The same turns and mirrors carry the whole set onto itself and the rows of a family onto each other. Which other rows belong to the same family as each row named below? List them in the order they appear above.
These 30 rows form 5 families of 6 rows each.
z_493: [-39  -5 -15  -9  12  26 -11  27]
z_389: [ 13   1   2  50 -30  -4  -6   7]
z_309: [-11 -23  22  50 -22  19 -46  31]
z_418: [ -6  -9 -40  21   4 -16 -42 -13]
z_867: [ -2   9 -26  50  -1  12 -34 -10]
z_942: [-20 -13  10  -3  22  26  -1  26]
z_680: [ 12  14 -26  29 -16  -8 -31 -12]
z_988: [-11 -39  19   2   2  -5 -59  26]
z_925: [-31   0 -34  30  20  30 -26   4]
z_432: [  5  13  -2  24 -39 -14 -17  -1]
z_202: [ -9 -40  16  27 -25   0 -55  40]
z_558: [ 11  -7 -34  39  10  -6 -24 -14]
z_465: [-42 -30 -16  -1  -7   2   2  36]
z_166: [-20 -25 -17  31 -43 -17  -2  28]
z_456: [ -4  -4   0  43 -50  -2 -23  23]
z_243: [-13 -35 -36   3  16 -18 -33   2]
z_245: [  0 -41  28  12  16   9 -39  30]
z_643: [-24  -2  15 -22   8  14 -13  20]
z_159: [-49 -13 -39   7   2   8 -12  20]
z_603: [  2   5   3  59 -30  14 -31  10]
z_907: [-31 -18 -39  25  22  15  -6  14]
z_151: [  1 -52   0  16 -13 -26 -49  18]
z_950: [-31  -4   3  10  23  41 -22  23]
z_692: [-15 -23  29  18  10  31 -48  29]
z_822: [-11 -19  27 -12   9  16 -43  29]
z_139: [ -6 -41  12  50 -28   1 -27  38]
z_227: [  1 -15  28 -17  -8  -6 -11  18]
z_732: [  8   7 -10   3 -15 -17  -2  -8]
z_165: [-25  -8 -52  17  13   4 -30   3]
z_700: [-22 -28   5  37 -46  -7 -31  38]

Same family as z_942: z_389, z_558, z_245, z_907, z_139
Same family as z_867: z_309, z_925, z_603, z_950, z_692
Same family as z_988: z_418, z_432, z_643, z_159, z_700
Same family as z_465: z_166, z_243, z_151, z_227, z_732

The same turns and mirrors carry the whole set onto itself and the rows of a family onto each other. Which other rows belong to the same family as each row named below? List them in the order they appear above.
These 36 rows form 6 families of 6 rows each.
z_714: [ 12 -42   9 -18 -24 -11  -5  11   4  -5  28  34 -22 -12 -38   2 -18  24
  16   7  19   8]
z_454: [ 40  13  10 -11  36  -5  24  23 -30  10  20 -22 -18  26  -3  -5  -5  12
   4  22  -8   9]
z_710: [ 63 -24 -27  24 -19 -26  20 -28 -11  17   6  -7  -3  -8   6   7 -16  -2
   3 -10   6  -2]
z_380: [-37  26  12 -11  -6  38  -8  20  21 -12  -6   3 -13  19 -13  24  18   6
  15  14   6  12]
z_547: [-18  18   7  -5   1  53   3  33  21   2   2  25  -3   8  21  -3  17 -16
   4  32   6   8]
z_958: [ 18 -25  -5   2 -35  -4 -18  21  -7   7  17  10 -33 -14 -25  28 -25   9
 -10  32 -14  36]
z_490: [  4 -29  -1   4 -30 -19 -19  21  10  12  29  39 -16  -4 -15  31 -12  18
  21  13   3  18]
z_201: [ 33 -22 -18  31 -44 -42  10 -16 -14  11   3 -13  16  -1   7  -1  -2 -15
  17 -17  -3   2]
z_302: [-22  19   0 -14  10  65   3   6  -1 -19  10  21 -20   6  11  23 -14  -3
  14   9  15  13]
z_177: [ 25  39 -29  -7   4  13   9 -21 -10  21 -11 -30   2 -22   5   7  30 -36
   2 -21   7  23]
z_187: [ 24  15  22 -26  16  -2  18  39 -15  14   0 -21  18  15 -25  12   3  12
  25   8   0  -8]
z_888: [ 39 -38 -12   4 -15 -21  20 -31 -45   2   7 -15 -10   9  10 -11 -15   1
  -5  -9  17 -16]
z_927: [-17   7  28  -7   3  60  18  18  20 -24   9  18 -12  -6  12   6  13 -14
  18  25  11  -1]
z_848: [ 14 -44 -21  -4  -2   8  11  23  -6  -8  31  16 -31   9 -11  23 -26  29
  19  26  18 -10]
z_81: [ 14  25 -14 -10  24  10   2 -29 -11  -6   4 -17  13 -22 -14   2  58 -36
  -5   6 -10  19]
z_923: [ 10  38 -24  16  15  12   0 -39 -12   5   1 -16  19  -7   3  -1  38 -28
 -27  11  10   7]
z_230: [-23 -10 -20  25 -15  29  27 -42 -10 -22  10  12 -26 -27   5 -24  -8  -4
   2 -15  15  -3]
z_476: [-17 -41 -14   7 -35  21  17 -14  -5 -24   6  12  -7 -44  -5 -13  35 -27
  -5 -25  -4   5]
z_70: [ 20 -34 -12  42 -18 -29  18 -13 -18   4 -24 -25  19  -3  -7  23 -17 -18
  11  17   5   6]
z_321: [ 12  52 -21  -7  17  27  27 -27 -33   5  10 -16 -14 -21  10  -4  21 -25
   1  14  15   4]
z_670: [ -7 -28 -30  10 -14  40  11 -27  -4  -4  18  11 -21 -56  -2 -14   9 -14
  -6 -28  12   9]
z_124: [ 16  28  18  -6   6 -29   3  42 -18  32  13 -21   9   4  -7  14  15   4
  16   9 -18   0]
z_811: [ 30  12  42 -17  10  -5  -9  31 -20   5  10 -24   1  19  -5  -1  18   1
   7  42  -5   8]
z_489: [ 33 -39 -29  15 -20 -18  -1 -30 -36  18  -6 -35  23  -8 -11  -6  13  -4
   7  -4   9  -4]
z_631: [-14  -4   2 -24  -5  51  -6  18  30 -21   2  23   1   4   2  14  28 -19
  24  27 -13   8]
z_566: [ 21  15   5  -9   9  -3   8  35 -31  35  -3 -30   0  36 -10   3   5  11
  23  11   1  -5]
z_947: [-28 -34  -1  -9 -29  17  24  -7 -12   4  -7   1 -29 -43  -7 -18  19 -47
  -2  -6  18  27]
z_967: [ 63 -15 -21   4 -31 -25  29 -28 -18  -2   3 -19  15  -2 -15  -3  -7 -12
  10 -10   7   9]
z_572: [  9  25 -18  -6  17   9  -5 -22   8 -19   5 -42  -9 -24 -18  21  17 -47
 -15   3   0  30]
z_178: [-13 -24  -3  18 -39   3  27 -24  19 -12   2  27 -29 -48   5  -8  12 -17
  -2 -10  25   5]
z_615: [-20 -25 -29  27 -30  30   4   0  -4 -14  21  19 -15 -42   1 -11  13 -13
 -23 -22  21  12]
z_363: [ 10   3  25 -13  11 -23 -16  36 -18  31  -8 -31  -6 -16  -3 -11 -10 -12
  11  26  -6 -12]
z_973: [-31  -3   3 -21  -8  40  15  -5  37   0 -25  -2  -4  -2  -5  24   5 -14
   6  33 -14  -7]
z_653: [ 10 -32  18   7 -18 -15  -5  29  -4 -11  35  25 -40  -2 -20  14 -15  25
   7  16  23   2]
z_246: [  8  39 -19  -2   6  33   4 -45 -22  -4   2 -27   6   6 -11  -1  39 -26
  -2  15   8  14]
z_54: [ 24 -57  -4  11 -18  13   3  29  16  -6  25  23 -14 -28 -11  20 -15  23
  10  18  -5  16]

Same family as z_547: z_714, z_187, z_923, z_967, z_615
Same family as z_489: z_380, z_177, z_811, z_178, z_54
Same family as z_476: z_490, z_201, z_81, z_124, z_631

The same turns and mirrors carry the whole set onto itself and the rows of a family onto each other. Which other rows belong to the same family as each row named below? List them in the order they appear above.
These 32 rows form 4 families of 8 rows each.
z_133: [-18  27  -9  23  32 -23   4 -28 -17   3  34   3  43   7]
z_371: [-15  25  16   3   5 -21  31 -38   6 -18  42  21  -2  39]
z_765: [ 11  10   4  31  22 -15  -6 -36  -2  18  25  20  15 -11]
z_590: [ 20  39 -24  -2 -19  13  13  11  10 -43 -27   7 -19  35]
z_548: [ 10  54 -52  13  13   6  -5  18 -22 -13 -17 -18  19  18]
z_630: [ 41  18 -31  -9 -17  16  18  -2  22 -44 -10   2 -15  35]
z_325: [ 18  19  21  18   6  -4  20 -51  16 -13  26  29  -6   6]
z_917: [  4  15  15   8   2   0  31 -61  14 -26  30  19   9  19]
z_122: [ -5  37  19  12  25 -17  34 -16   3 -29  47  10   4  44]
z_42: [ 31  12 -37   8 -17  16  -9   1   9 -14 -37   4 -14  13]
z_9: [  2  26 -58   1   7  -2 -10  15 -21  -8 -18 -25  23  25]
z_664: [  6  -3  -3  22  14  -4   4 -56   0   8  26  11  25  -3]
z_754: [-28  33   1  12  23 -36  14 -19 -13   0  45  11  19  31]
z_948: [-10  46   4  27  36 -30   3 -11 -14   1  37  13  25   9]
z_835: [ 34  21 -49  15  -3  21 -11  -8  -7  -1 -30 -13   5   2]
z_95: [  2  -4   9  10   0 -13  15 -54  10   5  31  23  -4  18]
z_731: [-10   1  -6  19  19 -27  -2 -36  -8  23  34  12  18  11]
z_313: [ 37  32 -30   2 -18  31  16 -19   9 -32 -27  -3 -15  21]
z_621: [ 12  67 -33  -1  -3  15  21   7  -6 -45 -15 -11  -1  38]
z_575: [ 15  51 -39  -7   3  -2  16  29   2 -48   1  -6   4  46]
z_7: [ 26  -3 -49  -2 -15  17  -7 -13   0  -7 -27 -16   4  17]
z_866: [ -5  54  23  14  18 -19  29 -26   3 -28  38  25   4  25]
z_346: [ 44  -3 -51   7  -6  10 -11   2   7  -7 -16  -5   3  10]
z_823: [ -3  48 -41 -12  -4   3  18  15 -10 -42 -11 -19   8  49]
z_571: [ 15  26 -49  14   1  -1 -19  24 -10  -4 -30  -5   6  13]
z_497: [-20  46   9   9  20 -16  32 -32  -5 -31  41  12  26  29]
z_622: [  2  54 -38   5  -1  -3   1  34  -8 -32 -22  -3  -1  35]
z_723: [ 20   0  21  17  11   0  26 -43  19 -14  34  17  -8  27]
z_188: [-10  25  -2  27  41 -29   5  -4 -14   6  43  -1  27  24]
z_555: [ 18  29 -58   8  16  -8 -11  31 -11 -11  -5 -15  21  22]
z_486: [ 21  20 -32 -14 -23  21  21 -14   9 -40 -22 -10 -12  39]
z_126: [ 17 -11   0  29  26 -12  -2 -32   1  20  31   7  13   6]

Same family as z_622: z_371, z_590, z_42, z_754, z_95, z_731, z_571
Same family as z_497: z_133, z_548, z_917, z_664, z_835, z_313, z_621
Same family as z_188: z_630, z_122, z_575, z_346, z_723, z_555, z_126

